One turn moves each row of this set onto another row. After a few examples, where does it send each row asked below?
z_738: -116, 192, 74, 14, 40, 71, -149, -247, -76, 43, 362, -27, -158, -103, 220, 67, -15, -125, 49, -160, 302, -73, 147, 101, -28, 9, -190, -261, -158, 182, -95, -96, 131, -122, 32, -213
z_188: 12, 232, 29, -187, 60, 112, 90, -78, -171, 213, -139, 58, -202, 45, 62, 24, -107, -45, 68, 360, -256, 205, 170, 113, 245, 14, -55, 426, -75, -34, 20, 21, 82, -41, -99, 106
z_633: -205, 70, 151, 20, 29, 37, -153, -216, -127, -127, 346, 69, -17, -107, 312, 28, 99, -144, -87, -227, 191, -6, 115, 56, -41, 12, 77, -105, -38, 256, -57, -176, 50, -295, 125, -159
z_707: 16, 192, 21, -95, 66, -10, 157, -249, -77, 148, -192, 74, -251, 19, 96, 12, 84, -27, -116, 403, -156, 337, 170, 151, 58, 113, 42, 305, 54, -161, -6, -118, -2, 159, -124, -10
z_161: -26, 63, -84, 2, 71, 40, -84, -374, -5, 198, -226, 259, -234, -173, 93, -291, 61, -111, -42, -49, 6, 172, 134, 351, 118, 10, -95, 298, -245, 43, -108, -50, -52, 36, -46, 89
z_665: -110, 9, 130, -53, 53, 85, -23, 47, -275, -304, 183, 109, -49, 71, 305, 126, -11, -95, -180, -182, 174, 38, 215, -73, 80, -24, 185, 158, -99, 128, -106, -175, -128, -101, -6, -115
z_893: -170, 179, 264, -71, 127, 116, 37, -50, -102, -219, 338, -139, -9, 82, 126, 210, 4, -79, -34, 74, 87, 114, 109, -98, 37, -64, 122, 23, 79, 281, -21, -164, 53, -235, 87, -189
z_149: 0, -21, 38, -99, 12, 28, -70, -64, -317, -104, 111, 63, -41, 168, 345, 129, -252, -41, -115, -140, 286, -47, 283, 3, 115, -6, -16, 20, -181, 20, -74, -49, -88, 50, -100, -118
z_92: 56, 248, 115, -96, 96, 179, 117, -148, -158, 198, -258, 8, -193, 197, 192, 124, -151, -82, 64, 262, -99, 184, 120, 133, 279, 86, 31, 340, -222, -77, 51, 18, -67, 68, -67, 142
z_123: 238, 239, 55, 74, 57, -11, -15, -184, 205, -24, -94, 181, 35, -13, 211, 95, -192, -102, -114, -137, 22, 437, -1, 132, 157, 107, 56, -60, -122, 298, -48, 12, -148, -275, 162, -87
z_899: -8, 117, -112, 33, 23, 6, 41, -380, -42, 159, -140, 285, -306, -211, 198, -149, 183, -61, -141, 93, -34, 210, 221, 257, 31, 191, -85, 205, -97, -167, -108, -126, -50, 170, -83, -20
z_18: -84, 384, 31, -65, 54, 136, -58, -271, -3, 348, 68, 67, -289, -166, 54, -69, 152, -124, 229, 213, -213, 163, 58, 259, 116, 77, -201, 156, -127, 73, -5, -63, 235, -208, 49, 68
z_778: 240, 292, 53, 42, 40, -1, -52, -1, 139, -80, -110, 133, -77, 118, 248, 145, -90, -93, -30, -129, -7, 501, -54, 85, 183, 145, 151, -27, -201, 264, -98, -47, -157, -249, 154, -32
z_126: 22, 168, -71, 73, 53, 198, -8, -432, -21, 316, -130, 256, -199, -187, 227, -104, -106, -147, 5, -52, 43, 3, 161, 275, 155, 159, -155, 164, -346, -39, -6, 27, -59, 14, -24, 98
z_856: -131, 58, 52, 130, 97, 44, -196, -211, -54, -75, 397, 66, -139, -92, 288, 132, 233, -160, -179, -41, 96, 122, 292, 122, -51, 115, -31, -259, -25, -45, -104, -263, 102, -86, -28, -125
z_35: -118, 297, 98, -35, 123, 75, -40, -353, 137, 273, -113, -44, -316, -120, -66, -139, 210, -129, 156, 236, -106, 320, -43, 301, 83, -9, -104, 195, -118, 175, -37, -96, 158, -101, 61, 46
z_909: 221, 194, -95, 55, 14, -198, -264, -104, 7, -35, 40, 179, -50, 25, 111, -58, -89, 60, 185, -45, 11, 228, -85, -103, 76, -18, 195, 12, -67, 104, 164, 49, -178, -112, 19, 175
z_881: 220, 352, 58, 99, 119, 66, 50, -43, 244, -96, -42, 88, -100, -46, 82, 153, -85, -102, -37, -106, 31, 435, -17, 52, 176, 96, 39, -30, -191, 321, -106, -66, -163, -213, 129, -128
z_261: 208, 246, -80, 120, 49, -138, -169, -146, 142, -63, 136, 143, -67, -134, -26, -60, -98, 65, 196, -24, 43, 182, -68, -117, 53, -65, 84, 4, -63, 189, 153, 12, -128, -91, -6, 81
z_561: -110, 106, 77, -13, 101, 95, -256, -80, -164, 7, 292, 51, -182, -151, 237, 72, 51, -72, -73, -217, 141, -6, 339, 169, 28, 55, -240, -259, -179, 132, -125, -167, 72, -241, 58, -241
z_878: -92, 330, 40, -22, 45, 8, 33, -384, 53, 271, -44, 32, -326, -92, 90, -59, 320, -117, 39, 331, -148, 311, 75, 273, -36, 183, -59, 68, 43, -45, -15, -136, 134, 0, 2, -33
z_606: 2, 226, 227, -112, 164, 132, 169, -229, -32, 31, -200, 124, -273, -22, -21, 17, 55, 13, 59, 238, -158, 229, 104, 161, 222, 21, 111, 435, -138, -20, 67, 5, -194, -20, 22, 123
z_480: 195, 328, -51, 88, 55, -102, -178, 1, 47, -106, 112, 93, -196, 8, 3, 14, 25, 76, 275, -27, -4, 253, -109, -167, 98, -43, 168, 17, -156, 143, 82, -19, -162, -61, 21, 136
z_413: -109, 254, 232, -155, 55, 71, -25, 26, -195, -57, 248, -246, -163, 278, 177, 284, -56, -88, 99, 166, 151, 111, 105, -47, 81, -38, 15, -73, -77, 159, -44, -105, 133, -52, -24, -168
z_373: -52, 429, 130, 26, 128, 241, 69, -321, 94, 360, -16, -84, -304, -47, 42, 69, 123, -162, 250, 236, -81, 142, -4, 215, 125, 126, -178, 73, -215, 68, 51, -40, 129, -107, 51, 49
z_876: -101, 312, 274, -72, 135, 62, 61, -463, 100, 219, -49, 108, -245, -190, -9, -67, 186, -53, 166, 241, -126, 190, 36, 283, 111, 61, 13, 183, -71, 88, 152, -7, -30, -209, 144, 96
z_576: -140, 198, 266, -188, 145, 91, -128, 89, -192, -32, 238, -200, -101, 177, 147, 249, -18, -38, 18, 154, -12, 185, 265, 58, 84, -10, -135, -159, 13, 163, 0, -126, 146, -278, 36, -196
z_46: -33, 134, 75, -65, 100, 56, -1, -394, -57, 143, -193, 344, -283, -186, 155, -142, 152, -44, 41, -61, -57, 138, 112, 327, 169, 117, 80, 296, -285, -49, 44, 5, -184, -97, 67, 179
z_198: -142, 113, 180, 14, 145, 40, -106, -74, -90, -100, 327, -153, -40, 169, 218, 296, 144, -110, -134, 274, 8, 267, 270, -7, 11, 39, 70, -137, 130, -21, -8, -252, 119, -55, -45, -122
z_276: 28, 157, -152, -39, 39, 127, -51, -245, -133, 238, -80, 335, -244, -240, 165, -148, -67, -52, 26, -21, -122, 40, 234, 258, 191, 100, -169, 341, -254, -50, -88, -14, -10, -17, -98, 82
z_273: -204, 73, 227, -76, 145, 128, -204, -11, -52, -174, 288, -237, -9, 221, 50, 282, 5, -7, 33, 144, 32, 215, 157, 10, 85, -54, 95, -52, -34, 208, -73, -180, 156, -155, -18, -93
z_253: -11, -28, 111, -120, 119, 83, -104, 130, -320, -159, 101, 42, -80, 105, 245, 180, -227, 14, -191, -78, 82, 62, 447, 49, 153, 16, -104, 19, -133, 46, -104, -99, -79, -77, -99, -190
z_109: -2, 156, 69, -139, 118, 62, 36, -143, -52, 114, -315, 19, -218, 138, -5, -80, -27, -62, 2, 281, -112, 330, 67, 191, 210, -65, 61, 469, -128, 34, -32, -42, -43, 85, -65, 100
z_105: -125, -170, 35, -22, 97, 100, -250, -12, -204, -262, 148, 58, 34, 156, 259, 167, -155, 11, -177, -119, 152, 90, 316, 62, 122, -23, 111, 55, -171, 61, -133, -169, -59, -5, -95, -54
z_132: -206, -9, 63, 103, 84, 117, -337, -222, 22, -82, 339, -5, 4, -90, 169, 81, 47, -74, -22, -178, 176, 55, 208, 172, 8, 10, -61, -200, -137, 215, -136, -201, 134, -187, 33, -121
z_246: -43, -84, 19, 68, 109, 37, -100, -61, -184, -185, 218, 85, -31, 48, 316, 202, 1, -86, -311, 66, 102, 141, 389, -6, 58, 40, 63, -18, -37, -122, -100, -219, -57, 92, -166, -128

z_876 goes to z_633
z_246 goes to z_707
z_413 goes to z_373
And these:
z_778 goes to z_480
z_576 goes to z_18
z_35 goes to z_132

